Where one turn sends some rows of the set: a few examples, then the rows asked:
k_876: [ -7   6   4   4   2  -1  43  -8   1  -8   4   8   1  10  20  -7  10 -18
 -35  24  -9   1  23   7  10   5 -19   0 -25  12  19  10 -15   2 -11   1]
k_258: [ -8   9   8  11  -5  -7  28 -10  -1  -1  12   1  -1   6   5  -4 -14 -31
 -24  22 -14   8  13  -2  -1  -1   3  -1  -6   5  21   5   3  14 -18   6]
k_20: [ 16   0 -11  12  10  -5  29   5  25   7   3  14 -22   1   7  -5   2  -6
   4   0  14   5  21   6   5   9  24 -22  -3   2  11  21 -24 -28 -11  16]
k_438: [ -3  -5 -23  -6   6  -3   9  -5   8 -17  -1  24   0   6   8 -11  -1 -15
  -9  20  -4  16  11   4  -2  16 -20  -3 -12  16  10   8  12 -30 -16  10]
k_863: [  7   1 -25  -1   2   0  12  -7   5 -13   2  21   1   4   3 -11  -1  -4
 -17  11   7  13  10   1  -7  14 -17  -5 -16  13   6  13  17 -36 -12   2]
k_691: [  4  -3   4 -18   5   8  41 -11  12  12  12  18   8   7  17   1  17   1
   3  16 -26  11  19   4  10   4  -6   1  14  -4  17   7   5 -48  -5   0]
k_820: [  2  -3 -25   3  -4  -2   6  -4   6  -8  10  22  -2   3   0  -4  -8 -12
  -7  15  -3  21   6  -2  -9  14 -13  -1  -8  14  11   5  19 -28 -13   6]
k_700: [  1  -9   3  -6  35   2  42   2  20  38  -4  14 -19  -1  19   2  13 -12
 -28  14  -3  15  15  10   1   3 -12 -13  16   2  18  13 -15 -16 -11 -14]
k_123: [  8 -13   5  10  41  -1  26   7  21  27  -2  10   4  -2   4  -2   3 -22
 -10   9  -8  13  10   0   2  -2   8 -10  27   5  11  17  -9   1 -13 -20]
k_968: [  2 -13  26  -3  21   1  29   4   9  19   3   3   1  -4  -2   1  -7  12
  -5   2 -19  24  15  -2  -4  17 -22 -16  -5   4  21  16  19 -31  -7 -18]
k_416: [  5  11   7  24  -7  -5  33  -1   0  -1   5   3   8  -1   8  -2   0  -7
 -41   6   9   4  12   5  -7  -7  -5  -9 -25  13  16  16   5   3  -8   3]
k_7: [ 12   1 -29   5  20  -2  18   8   1   8   5  18 -19  -3  -2  -3   2   3
 -19  -3 -11  14  10  -4  -6  -8  15  -4   3   3   4  25 -21   7  -4  26]
k_954: [  4  -8  24   3  32  -7  36   6  -1  17  -1  15  -6   4  18   5   8   7
 -32  15 -30   3  14  13   2 -19  -1 -20 -21   4  18  13  -4  -8 -18 -23]
k_823: [  9  -6 -11  13   6  -4  25   3  28  11   5  13 -24   0   7  -3  -1 -14
  12   3   4  13  21   2   6  11  24 -15   2   2  16  18 -26 -22  -9  17]
k_134: [  5   6   4  -4 -18   5  34  16   4 -15  12   7 -14  -2  10  18   9  13
 -31  10 -24  17  26   8   6 -11   2  -9 -12  -3  21  11  -5 -13  -3  21]
k_810: [  9 -10   7   5   3   0  32   9  16   9   4  23  24  -6  19   9  21  16
  -1   5 -11  16  10  14   0 -10  -7 -12   4  10  15  12  11 -45  -4  10]
k_576: [  2   1 -29  -8  24  -3  22   5   1   7   3  20 -27   1   8  -4   4  -1
 -19   8 -18  13  14   2  -1  -3   9  -6   4   1   6  19 -26   5 -11  31]
k_686: [  8  -8  24  13  27  -3  28   2  -1  23   5  10  -1   1   4   5   0   4
 -27   7 -30   7  11   2  -3 -21  11 -12 -15   0  17  16   2  -2 -11 -31]
k_901: [  4  -2  16  -9  11  -2  21  -6  11   6   2  11  19  -2   6  -3   3  -4
   4   6 -18   9   9   4  -2 -10  13 -13  24  -3  11  13  26 -39 -14  11]
k_278: [  9   4   9   0  -4  -1  21  18   4 -33   5   2   6  -1   2   8   4   2
 -18   9 -27   8  25   4   9 -16  16 -12  -5  -1  12  17  -1  -1 -10  19]
k_98: [ 21  -5  -1  16  33 -10  38  22  17  29   8  18  -1  -2  15  11   8   1
 -23  12   4   8   7  12  -3  -6  -1 -26  14   9  13   5  -8 -11 -22 -17]
k_980: [  1   6   9 -15  -6  13  29   0   4 -21   2  -4 -10   1   0   1   8  -3
 -26   5 -27  12  31  -3  10  -7   9   1  -5 -11  15  25  -5 -10   3  12]
k_689: [  6  -6  -9   6  12  -6  28   5  28   6  -3  16 -25   0  15  -5   5 -11
   5   6   8   9  23  10   8  10  17 -21  -3   4  15  20 -29 -27 -12  22]
k_775: [  9 -12  25  -4  32  -4  30  10   8   3   3   7  14   2   2  -3  -2  11
   3   9 -23  13  18   0   5  17 -21 -19  -6   7  15  13  13 -28 -15 -21]
k_395: [ -9 -14  25   2  27  -3  31  -1   1  27   1  12 -12   2  13   6   0  -6
 -24  16 -40  14  14   6   0 -16   1  -9 -12   1  24  11  -4  -1 -13 -21]
k_241: [ 15   4 -32  -1  25  -3  27  10   0   2   5  23 -19   2   7  -5  11   9
 -23   2  -8   6  15   2   1  -5   8  -8  -5   4   1  22 -28   0  -9  24]
k_843: [  2 -12  25  -5  23  -9  30  13   8  12  10   9   0   0   7   6 -10  11
   0  15 -26  20  13   5  -1  16 -23 -24  -3   6  22   2  18 -28 -22 -11]

k_686 goes to k_954
k_810 goes to k_691
Now find these:
k_278 goes to k_134
k_700 goes to k_123
k_968 goes to k_775
k_820 goes to k_863
k_20 goes to k_689
k_241 goes to k_576
k_258 goes to k_416

